N: [ 11   1  -1   6  -1  -4   1 -10  -4]
S: [ 32  28  15  18 -12 -28 -61  17  -6]
W: [  9  12 -34  17 -57 -30 -22 -18  -9]
J: [ 2 -1 -6 -5 -4 -2  4  5  0]
C: [  0   0  -8  -4   3  -5   4   7 -10]
D: [-18   4 -20   9  31  28  15 -49 -12]
R: [ 4 -8  1  4 -4 -5  0 -5 -3]
G: [ 37   8 -34  17 -22 -30 -57  22 -10]
A: [  4 -22 -25  55  42 -39   6  11 -32]
X: [  22  -16  -11 -107  -53   63   93  -23  -14]
U: [  4   1  -5 -13  -7  -3  -1   4   3]
then: [31 28 15] -> [-49 -12]
then: [-34  17 -22 -30 -57] -> [ 22 -10]
then: [11  1 -1] -> [ 6 -1]

K: [ 107 -117   -1  -37 -116    0  112   94   22  104  -35  109 -113  -82
  -36   91   84   37  -72   31   57 -104   89   99   15  -28]
B: [ -37 -116   -2  112    3  -83   12   20  -74   -6  -71   -6   -1  -41
   86    7   -9  -70   47  -63   24   15   20   -1  -81   92]
Y: [-87 109  17  22 108 -14 -72 -80 -21 -71  33 -77  93  90   4 -69 -57 -15
  61   0 -74 110 -71 -87 -34   2]
then: [ -37 -116    0  112] -> [94 22]
then: [-71  -6  -1 -41  86   7  -9 -70  47] -> [-63  24]
then: [-117   -1  -37 -116    0  112   94   22  104  -35] -> [ 109 -113]

zibim: [ 19  -7  -1   4  -6   4  16 -16   4 -14 -10  -3 -30  -8  -7  -3   3   0
  -3   7   8   0 -11  17  28   5]
Fezad: [-12  -3   1   8 -17   0   2 -10  -1   5   6  -8  16   3   7   6   7   5
 -13 -19   6  -6 -12  33  -7  -9]
tavik: [ -9  -9   6  -4   7   7   3  -1   4  -9  27   1 -22   6   3   3  20   0
   9  -4  -4  -3 -11  95  -7   5]
tizi: [ -2  12  -8   0 -17   0   2 -10  -1   5   6  -8  16   3   7   6   7   5
   1   4  -8  -2  13  -6  -3  14]
mifon: [ -6  -7  -5  -4   7   1 -23  -8  15   9   3  -9   9   0 -10  -1  -2  -1
   1   5   2  -8  14 -22   9  14]
zub: [ -8  22  -5   8  11  -3   5  -8  -1  12  10   4 -10  -8 -15   1  14  -3
  13  -3  12   8 -43  43  -9  13]
mer: [ 17  -1   1   3   4  -8   1  20  -1  13   1  -2  12  -8   1 -12   1  -3
  11 -20  -8 -14   9 -11 -18  11]
buf: [-29 -25  -5  -1  -1  -1 -20 -27   2   5 -10  19   0 -12  -7 -16   3   5
   4  -1   4   9 -17   4   2  -6]
Gibul: [ 27   3  -1   3  -9   0  -3   1 -11  17  -5   6  42   5 -18 -11   2   6
   5   2   7  12   0  36  44  -4]
Tise: [  1  -9   0 -13  10   6  -9  -4  14  18 -10  -3  19  -4 -10 -10   0  -3
  11  -6   7  -1   2 -71  64  -8]
Sugal: [  2  34   7   3  -4   3   0  12  -8  -4   1 -13 -21 -11   3  -7  14   7
  13   5   2   2  23  20 -24 -11]
Kezof: [-17   4   1   3  -3   1   1  16  -3   9  19  10 -40   1  -9   0 -13  10
   7  -9  -4  14  -4  36 -31  10]
then: [  1  -9   0 -13  10   7  -9  -4  14] -> [-4 36]
then: [-2 12 -8  1] -> [-12   1]
then: [-18 -11   2   6   5   2   7  12   0  36] -> [44 -4]

L: [ 32 -25  20   0 -59  22   5  -3  17 -43 -37 -63  27  -5 -35  25  -2 -11
 -53  30 -11 -17 -10 -23   6   4  24  -7  14 -56  40   4  22 -27 -12]
Z: [ 20   0 -59  22   3  -3  17  54 -29 -57  13 -27  45 -16  41  18  22  28
  -4 -30   3  56 -54   8 -25  14 -26  15   6  23  24  10 -14 -11  11]
H: [ 30  -4  20   0 -59  22   5  -3  17 -43 -37 -63  27  -5 -35  25  -2 -11
 -53  30 -11 -17 -10 -23   6   4  24  -7  14 -56  40   4 -41 -27 -50]
M: [ -5 -55 -43  26  12 -10  74 -38   6 -36 -16 -27 -21 -20 124   2   4  52
 -45 -29 -43 -32 -41  53  25  29 -17  45 -24  48 -24  35   8 -33  26]
which: [ 30  -4  20   0 -59  22   5  -3  17 -43 -37 -63  27  -5 -35  25  -2 -11
 -53  30 -11 -17 -10 -23   6   4  24  -7  14 -56  40   4 -41 -27 -50] -> H
then: [28 -4] -> [-30   3]
which: [ 20   0 -59  22   3  -3  17  54 -29 -57  13 -27  45 -16  41  18  22  28
  -4 -30   3  56 -54   8 -25  14 -26  15   6  23  24  10 -14 -11  11] -> Z
then: [ -5 -55 -43] -> [26 12]

sedos: [ 93 -28  -7  81  55 -38  64 -39 -30  62 -11]
bef: [-28   5   3 -15  33  20 -11   0   8  32  41]
zano: [ 61  -7  27  21   2  55  19 -16  -6  34  27]
rori: [ 93 -27  -7  81  53 -38  64 -38 -29  62  -9]
navu: [-15   2   4  -3  47  19   0  12   5 -16 -25]
neku: [ 93 -28  -7  81  55 -38  64 -39  50 -23  39]
bifun: [-46  45  28 -40 -31  49 -27  51  46 -22  38]
zotu: [-28   5   3 -15  33  20 -11  15   7 -24 -22]
gezi: [-51  44  28 -42 -18  53 -29  55  46 -27  30]
suv: [ 21  -7   2  27  61   3  23  -2  -5   9 -24]
bol: [-54  48  31 -43 -18  57 -30  59  49 -28  32]
buged: [ 83 -27  -8  73  49 -36  58 -38 -29  55 -12]
then: [21 -7  2 27 61] -> [ 3 23]
then: [73 49] -> [-36  58]

E: [ 42 -13  -1   7 -13 -47 -39  15  75   7  -2 114]
Q: [ 42 -13  36 -16   0 -24  12 -15 -35 -21  25  39]
V: [-19  -1  38  76 -44 -21  -2 -14   0  -3   1  63]
F: [ -7  -6  11   8 -11  16  13   9   3  -4 -26  70]
T: [ -16    1   14  -23    3   32    9  -28    2  -24  -50 -108]
which: [ 42 -13  36 -16   0 -24  12 -15 -35 -21  25  39] -> Q
then: [-1 38 76] -> [-44 -21]

